128 stands for zero in the data rows.
Here is a table of points, one per row:
[ 73 156 145 145 108  97 113 102]
[177 146 126 145 149 168 131 128]
[133 176 161 127 154 123 184 135]
[118  97 123 131  99 122 138 115]
[160 134 116 145 181 148 116 161]
[122 150 130 104 131 138  97 116]
[139 174 177 134 164 129 127 136]
[105  99 130 122  88  94 137 139]
[125 141 112 115 127 135 154 104]
[141  99 138 132 109 108  93 124]
[ 96 125 114 102 108 123 156 134]
[144 148 140 134 176 138 183 120]
[ 92 118 117 112 124 123 125 108]
[129 163 154 136 128 179 159 173]
[171 135 121 123 145 143 148 120]
[119 114  83 136 144 101 132  93]
[ 99 133 147 122  98  98  88 130]
[132 119 135 130 144  78 147 118]
[143 112  95 118 122 144 129 111]
[116 126  87 126  95 112 117  99]
[ 93 106 143 133 113 127  91 133]
[114 134 134 108 128 142 123 118]
[108 104  84 113 152 103 108 135]
[ 96 141  90 101 113 113 113 152]
[160 172 138 154 154 134 168 133]
[100 114 136 159 152  99  91 132]
[ 94 110  90 100  94 146  93 111]
[150 139 148 136 138 161 166 149]
[118 157 128 120 112  95 145 107]
[149  99  92 103 134 144 154 131]
[175 129 132 164 158 119 146 161]
[142 137 152 112 121  93  90  97]
[130 121 110 115 102 100 147 144]
[159 129 120 130 175 137 123 163]
[120 123 134 128 104 135 101 104]
Along one direction, these points spread out more than along any other. Where along it does each point below lie, from 0 to 9? The average falls between 4 and 5, and the first point above lies past it.
[155  84 116 127  95 102 108 140] 6
[137 167 162 137 140 169 172 148] 2
[157 143 165 145 128 176 123 142] 3
[158  99 119 140  94 104 115 104] 6
[ 94  99 130 143 118 147 109  87] 6
[131 151 169 138 150 163 136 143] 3
[127 144 155 128 134 168 152 145] 3
[107  91 131 152  99 133 127 128] 6
[ 93 114 151 123 102 119 114 100] 6
[137 147 126 130 125 136 124 167] 4
[129 102 109 123 105 142 100 131] 6
[141  96  97 118 150 103  98  92] 6
[138 126 130 126 156 133 133 177] 3
